Each path below is one point turned by a fixed rotation once a step. After each direction that follows a path, write how fast that rotation turns it, in degrees a step (0 if it stays still).
Each turn is a multiple of 5 degrees from 10 to 175, or 0.
Each row of a path follows its step; steps can be skipped.
Rotation 1:
step 2: [-16   5  26 -11 -12   6   5  16   0  -4  10  13  -2   9 -14  21 -12 -22
  10 -18   7   6  15   1  -5  -1   2 -17  -6  -1  10  -9   3   5   9  10
  13  -9   9   2  -3   6  -1   8  -2   5]
step 3: [ -1   3  -5  -8 -23  -6   6 -10  -6   6  20 -11  -7  -4 -16  -2   1 -17
  10   0   8  -5   7   3  -1 -19  -4  -2   2  -6   2   7   2   4  -3  -7
  12  -1   1   4 -26 -13 -29   4  18  10]
step 5: [ 12  14  14  -4 -25  13  -8   3   3   6  -5   4   5 -26   1  -3  11  -7
  -6  -6  29 -14  -8 -15   3   9  -6 -12   2   3  -2   3 -12   0   2  11
   0  -9 -10   1  19   1  11  -7   5 -10]
step 7: [ -3 -20  24   4  12 -16 -10  12 -11  -3 -10  -4 -18  20   2  -3   1  -2
  -1  -9  -2   1   9  -2   9   1   5 -16   9   1  15  -6 -10   0  -8  -9
   8   4 -12   8  19  -4 -10  20   0 -18]
step 8: [ -2   5  21 -19   0  -6   0   1  -7 -14  -3  14 -14   9 -12  10   1 -19
  30 -17   1  -7 -14   6   4  -9  -1  -8   7  -1  -4 -12  -1   2   5  -4
  23 -12   0  -4  -1  16   6  -1   7  -1]
step 9: [-16   1   1 -11 -19   3   7  10  -5 -20  25   1 -12  -8  -9  -3   3 -14
  13 -11  -6   3   8  19 -10 -11  -3  14  -3   1   2   7  12   9 -15   5
   3  -4 -15  15 -10 -15  -9  -3   7   7]
step 10: [ -8   6   8  -9  -9   1 -10 -13   4  -9  21 -29 -14  -2   5  -3   4 -19
 -10  11  13 -10  14  -2   2 -21   3  -1   8  17  -9  11  -8   3   0   8
 -17   2   4   4   3  -2  -3  11   4 -14]
step 12: [  3  -9  -7  -5 -10  23   1  21  -4   5  -8 -10  -1   6 -10 -22  15   7
  -6 -12  20   7   6   4   6  10 -13 -22 -11  -2  14  -1  -2 -10  -4   8
   1  -6  -7  -3   7 -12 -15  -4  18   3]
step 15: [-20  -5  17 -14 -29   3 -10   7 -15  -1   7   3  -3   3 -15   5   9 -12
   3  -5  -8  -8   0   3   1 -22   1   3 -14   5  -3  -6 -10   8  -2   0
   3  -1  -6  21  -6  -4  -9 -18  -1  20]
[ 3  0  7  1  4  1 -1  2  4  1  2  3  2  6  4 -6  1  3 -4  0  5  1  5  0
 -1  2  0  0  7 -2  2 -4 -1  1  4  2 -4  2 -4 -7  2  1 -2 -5  2  5] | 65
[ -1   0   1  -1   3   4   2  -2   1   6  -1   0  -3   3   4   3  -4   0
   3  -1   0  -2  -6   2  -3   1   7  -2   6  -2  -5  -2  -6   2   3   3
  -1   3   0   1   0  -4   1   1  -1 -10] | 115
[ 1  0 -1  5  1 -2  3  5 -3  0  2 -5  5  2  7 -6  4  1  4  2 -5  0  2 -1
  3 -3  2  1  2  6  4  6 -5  4  3  1  3  0 -1 -1 -5 -2 -3  4 -1 -2] | 115
[-2 -2  2 -3  0 -4  0 -3 -6  5 -8 -5  0  2 -4 -4  2  1  2  3  1  5 -3 -2
 -3 -3 -1 -4  6  1  2 -2 -1 -4 -2 -3  2  6  3  2 -3  2 -5 -4 -3  3] | 90
[ 6  2  0  7  0  3  0  0  4 -4 -7 -3  5 -4 -5 -7  0  3 -4 -1  7  1 -2  0
 -1  2  0 -1 -5  3 -5 -1  0  1 -1  0  0  5 -2 -1 -1 -1 -1  3  0 -5] | 55
[-1  0  0  0  6  4 -7 -2  0 -3  1 -5  2  3  0  1 -2  0  0  0 -3  4 -5  3
  1 -4  0 -1 -5  3 -5 -5 -5  3  5  1  1 -4  2  2 -4  6  2 -3  1  7] | 160
Rotation 2:
step 1: [ -1  -5   1  12   2  -5  -6   0 -15   6  -2   2  15 -11   7  -6  17  14
  -4  14 -18 -19  -1   0  -2   6 -12 -16   1  15  -3  13  17  -8  -3   8
   9 -14 -23  26   1  27  -8   4  27   7]
step 2: [  3  -2  10   9   5  13 -10  -2  23  12   8  -7 -13 -11  17  -8 -13  -1
  16   6  -3  17   5 -19  11   6  -6 -14  -9  16  -4  24  16  19  -4  13
  -3  -5  14  30   5   6   0 -13   6  -7]
step 3: [ -9   3  -1 -12 -12  -2   1   1   5  -3   1 -13   3 -23   6 -25 -15 -16
  -9  19  -9   3  12 -16  16   0   5 -28  -5  -6  -3   6   4   3   7  12
   4 -14   5 -11 -10  16  -2  25   4  28]
step 9: [  3  -6  16 -10  -6  18  -1   0  13   0 -15  -3  -9 -18  18   2   6 -12
 -11  16 -20  20  -3   4   5   0 -19 -27  -1   8  10  27   6   4 -11   9
   6 -15  -5  24   4   2   7  14  -7   4]
step 11: [  5  14  12   0 -12   5 -34  -5  -5 -16  -5   7   2 -13  10  -8   0  15
  -9   7  -2 -10   7   1  15   6  23 -24 -20  15  -7  -1   8  11   2  11
  -4 -14   2  15 -17  14 -19  -6   7   0]
step 12: [  2   7  -5   1  -6  14  18  -1   0  -5  -6  -9 -10 -31   9 -13  11 -18
   5   0  -5  -5  19 -22  27  16 -19 -16  -4   1   4  16   1 -11 -17  -4
  -9   4  14   8  -7   4 -20 -12   8  -7]
step 13: [-11   6   6   3  -2 -11   6  19   0   8   2  19  -7  -9  -6 -14  -5  -7
  -1  19  -4 -12   9 -11  -2  12 -17  -4 -10  20 -35  -3   4  -6  -6   5
  11 -17   3   3  10  28 -11  19  13   9]
step 16: [  0  13  11   2  -2   1  -5  10  -2   2 -24  11  -5  -5   3   1   7  -8
 -22  13 -19 -24 -21  -1  11 -18 -15  -7   8  20  -1  28   8  -8 -16  13
  -4  -8 -16   5  11   7   8  13   7   2]
step 17: [  8 -11  11   8   4  -4 -18 -16  -2  23 -15  -4  -3  -9  31  15 -14   2
  -9   9   6  -3  12  -9   3  -9  -6 -12  -9  28   3  14   2  14  -1 -12
   8 -20  13   6  -2  18   1 -15   5 -10]
[-1 -3  3 -3 -1 -5  8  0  1 -6 -1  4 -1  0  5 -3 -1 -4 -1  1 -3  1 -5  3
  3  3 -1  3  5 -3 -3  5 -2  3  1 -1  1 -4  1 -5 -1 -3 -1  4  8 -3] | 115
[ 3 -1 -3 -2 -4 -7 -5  1  1 -2  1  3 -3  2  3 -4 -3  0  3  2  2  2 -1 -2
  5 -1  5  5 -8 -1  5 -1  2  2  1 -2  1  5 -1 -1 -7  1  4  3  0  6] | 95
[ 5 -2  0  9  2  1 -7  3  2 -4  1  2  2  5 -3  1 -9  1  0  1  3 -1  1  3
  2 -4  3  3  2  1 -1  5  3 -3  3  1  0 -2  5  2  2  1 -4 -2  3 -5] | 120
[ 1 -2 -3  1 -3  1  6 -1 -2 -5 -3  0 -4  1 -2 -3 -5 -6 -1 -1 -2  0  4 -1
 -2 -3  1 -1 -1  2 -1  3  4 -9 -2 -2 -3 -1 -1  0  5 -3  0  8 -7  5] | 115
[ 0  0  3 -3  3 -5 -2  1  1  4 -4  1  6  4  3 -5  1  1 -2  1 -4  5  0  1
  7 -3  5 -5  3 -4 -4  1 -2 -3 -1  1  1  3  3  0  7 -2  3 -3 -6  2] | 60
Rotation 3:
step 0: [  9  11  -8  -1  12  -6  -8  14   3  24   1  -2  -9 -28   3 -11  13 -12
 -11  -2   6  23   4   2  -4 -13   1   0 -13  -5  -2   5  -4  -9 -11   6
   2   2  10   2   0   2  30   4   1   5]
step 3: [  8   4   8  10  17   2  -9  20  18 -11   8   6  20 -14  -2   5   4  13
   4  -1  -9  -6   4  15   2  11  11   4 -17  -5   7  -1   4   5  14 -15
 -14   2  -5   4 -10  19  -4  16  -5   8]
step 5: [  1   4  17  -1  -5  -5 -21   1  -4  14   6   6  10   7   0  -2  25  -4
  -6 -16   7   3   3  17  14  -3  -1 -13   0   6  12  -2   4 -11 -12 -19
   5 -11  -7  12  -2  20  11 -17 -12  -1]
step 9: [ 13  -6   0 -13   3 -13  -8  11  -3   3   6  -9  17 -14 -14   6 -11  15
 -10  -5 -20   6   9   2  -5  12  -3   8 -14 -18   2  -7 -11   2 -12 -27
   5 -17  -6  -5   1   5   3  -3  -4   9]
step 11: [ 14   4   8 -15  -8  -3   8  -3 -20   5  -6  14  -4  -1  12 -12   8  -3
  -9 -20   5  12  -6  16   4 -16  -3 -16 -10 -15   3  12  -8   0 -11 -13
  -1 -13  10  -3  -5   5  10  18  -6 -13]
step 12: [ 10   9  -3   5  -4  14   0   8 -10  15 -14  -5 -11 -14   3 -19   4  -5
   2 -13   5   9   5   8   4   3   3  -1  -7 -18  -3  -7 -11   1  16   7
  -7  -7  14  -7   0   6  19  32  -9  -7]
step 13: [  1   2  11  11  15   3   8  -4 -10  11 -18  -7  -1 -27  -2 -19  -6  10
   7   3  -3 -10  -4  13   0   6  -5   2 -29  -9  -6 -21   0  -4  12   0
  -3   1  -1  -6 -16  13   8   9   2  -4]
step 16: [  5  13  16  -1  12  -3  -7   2  13 -12   2  -1  -6   1   5 -10  19 -16
 -13  -5   0  11   4  -1   3  18   1  -9  -1 -15  16   8  14 -19  -8   4
   7   8  24   5 -11  19   7   5  -7   7]
step 17: [  2  -8  11  18   7   7  -5  -4  -7  -5   2   6 -12   4  17   5  21 -14
 -26 -10   9  15  -1  21  -2   5  -3   1 -13  -3   0  -5   0  -8  -9  -3
   8  10  -3   5 -14  22  16   2  -9  -7]
[-2  1  4  0 -2 -6  1 -3 -6 -1  5 -2 -4  4  2  2 -1  3  0 -5 -1  3  2  6
  4 -4 -1 -3  1  3  3 -5  2  6 -2  1 -1  8 -3 -3  0 -3  0  1 -4 -1] | 115
[-3 -5  1 -2  1 -2  0  1  1  0  0  2  4  2 -9 -2 -2  2 -3 -9  4 -1 -2  0
 -3 -3  0  2  1  4  1 -5  1  0  0  0 -4 -9  3  3  5  0 -5  2 -4  0] | 20
[ 3 -1  3  0  0 -4  3 -7 -5 -5 -3 -2  1 -2 -2 -2  0  4 -2  1  5 -6 -7  0
  2  2 -2 -1  3  2  4  0  5 -5  1  3  4  0  4  1 -3  2  2 -1  7  0] | 120
[ 1 -5 -3 -2  4  0 -1  5  3 -5 -3 -1 -2  1 -3  3 -4 -1 -5 -4  2  3  4  6
 -1 -2  0  2 -3 -2  1  5  1  0 -3  1  6  1 -1 -3  3 -6  3  0  8 -2] | 40
[ 0  1  5  6  5 -4  2  0  2  0  4  4 -3  5 -2 -1 -1  2  7 -3  1 -1  2 -1
  0  1  0  0  2 -4 -2  4  2 -1  2 -9  1 -7 -5 -4 -4  1  1 -1  3 -3] | 175
[ 2 -2  2  6  5  2  1  3  7 -1  8  1  2  3  0  0  8  2  0  2  4  1  3  1
  0 -4  2  0 -3  6  2 -3  0 -8  1  3  1  5  1  1 -1  2 -1  1  1  0] | 25
Rotation 4:
step 3: [-12  15   4  -2  -5  12   5 -14   8 -26  -1 -10   3 -27  -4   9   8   0
   8  26  -6 -10   4   8  14   8  -3   5 -10  -5 -25   2   8   7 -15 -16
  -5  19 -15   6   2 -11   0  -3 -14   1]
step 4: [ -1   1   3  14   6 -20  -8   4   3 -15  -2 -11   6 -16  -8  -5  -4 -14
   8   5   7  -9   2  21 -10  -5  -5  23 -17   3 -10   3   6  -4 -13  14
 -17  16 -32  15  17  -1 -11   0 -13   3]
step 8: [ 10  12  -9  -2   5  35  11   1  16 -14   2 -12   8  -5 -11   2  11  11
   1 -11  -9 -10 -11 -12  -2  11   8  11   1   7   4   9  13   5   4  -4
  17   3 -29  -2  15  -1   9 -14 -11 -19]
step 10: [ 12   8  13  18 -12  21   3   1   1  -3  -3 -12  -7  -6  -1  -5   4   2
  26  13   7  -7   5   8  -2  -9  -6   2  -5  -9  10   9  18   7 -17 -15
   4  31 -18   7  13   8   8 -19   4 -13]
step 11: [ 12   5  -3   2  -7   0   4  -8   3 -19 -11  -8 -12 -13   9   2   8   2
 -13 -10   3 -12  -3  -8   2  16   3   4 -21  -5  -5  -8   3   3 -20  -5
   6  17 -39   8  23   6  13 -16 -12   4]
step 13: [-18  11  10   4  16  13   9   4   5  -8  -2 -16   1  -5  13   7  13  -7
  18  17  13  -5 -12   1   2   1  18   4 -12 -10 -15   1  12   6 -11   1
 -22  25 -27  -8  10   7  -4  -4  -8  -5]
step 14: [ -4  -5   2  -2   5  -9  15   2  14 -19 -12 -14   8 -13   0 -10  -7  -5
  -6 -15  -5  11  -4   4  -9  10  23  19 -17   7   1  -1  -1  -2  -3  10
 -12  13 -41  -8  10  -5 -16  -5   4   4]
step 16: [-10  -4  -2   0   9  11  -8  12  14  -8  -1 -13  13   5   0  13  15  14
  17   1  10  11   8 -22  -9   4   8  22  -1   6   5  -1   6  11 -10  21
  -7  10 -22  11  16  17  -9 -22  -3  -9]
step 17: [ 20 -12  20   6 -15  12   7   6  24 -15 -15 -16   4   3   3 -10  -6  12
  13 -18  -4  16  12 -10  -8  -4   3  20  -8   3  14  -7   5   2   4  -3
  16   6 -22  -8  11   1   0  -6   5 -16]
[ 6 -3  8  0  1 -1  5 -2  1  2 -1  1 -3  1  2  6  7  3  4  4  1  2 -1 -2
 -5  1  3 -1  0 -1  2  0  4  0 -1  2  0 -1  5 -3 -4  0 -9 -1 -6  1] | 100
[-6  4 -3 -7  0  2  1  0 -2 -5  3  0  3 -1  2 -1  2  0  1  0  2  0 -8 -5
  0  5 -3 -2  1 -5  1  4  7  5 -6 -2  1 -3  2  0 -3  6  0 -3  0 -1] | 140
[-2 -4 -6  0  5  4 -3 -5  0  4  3 -4 -6 -5  2  4  4  0  2  0  1  0 -3 -3
  8  2  3 -1 -2 -1 -4  0 -4  5  3  5  1  0 -1  2  1 -3  1 -4 -5 -2] | 145
[ 5 -1 -3  0  0 -5  7  2 -1  3  3  0  0  5  4 -4 -1  1  1 -8 -4 -2 -3 -2
  2 -3  3 -2  0 -1 -4 -3  5  0 -1 -2  3 -2 -6 -1  7 -1 -5 -3  0 -2] | 120
[ 5 -5 -6  6 -1  7  1  1  5  2 -5 -2  5  4 -5 -1  4  4  1 -3 -2  1  0 -3
 -3 -3 -1 -2 -3 -2  2  3 -1  2  0 -2  6 -3  6  3  0  3  4 -3  1  2] | 40
[ 1 -1 -1 -6 -3  2 -1  0  1 -4 -1  1 -3  0  3 -1 -1  6 -4 -2 -1  1  0  7
 -6  5  5 -1 -6 -5  3  1 -4 -3  1  0  3 -6 -2 -4  1 -4  3 -2 -2 -5] | 120
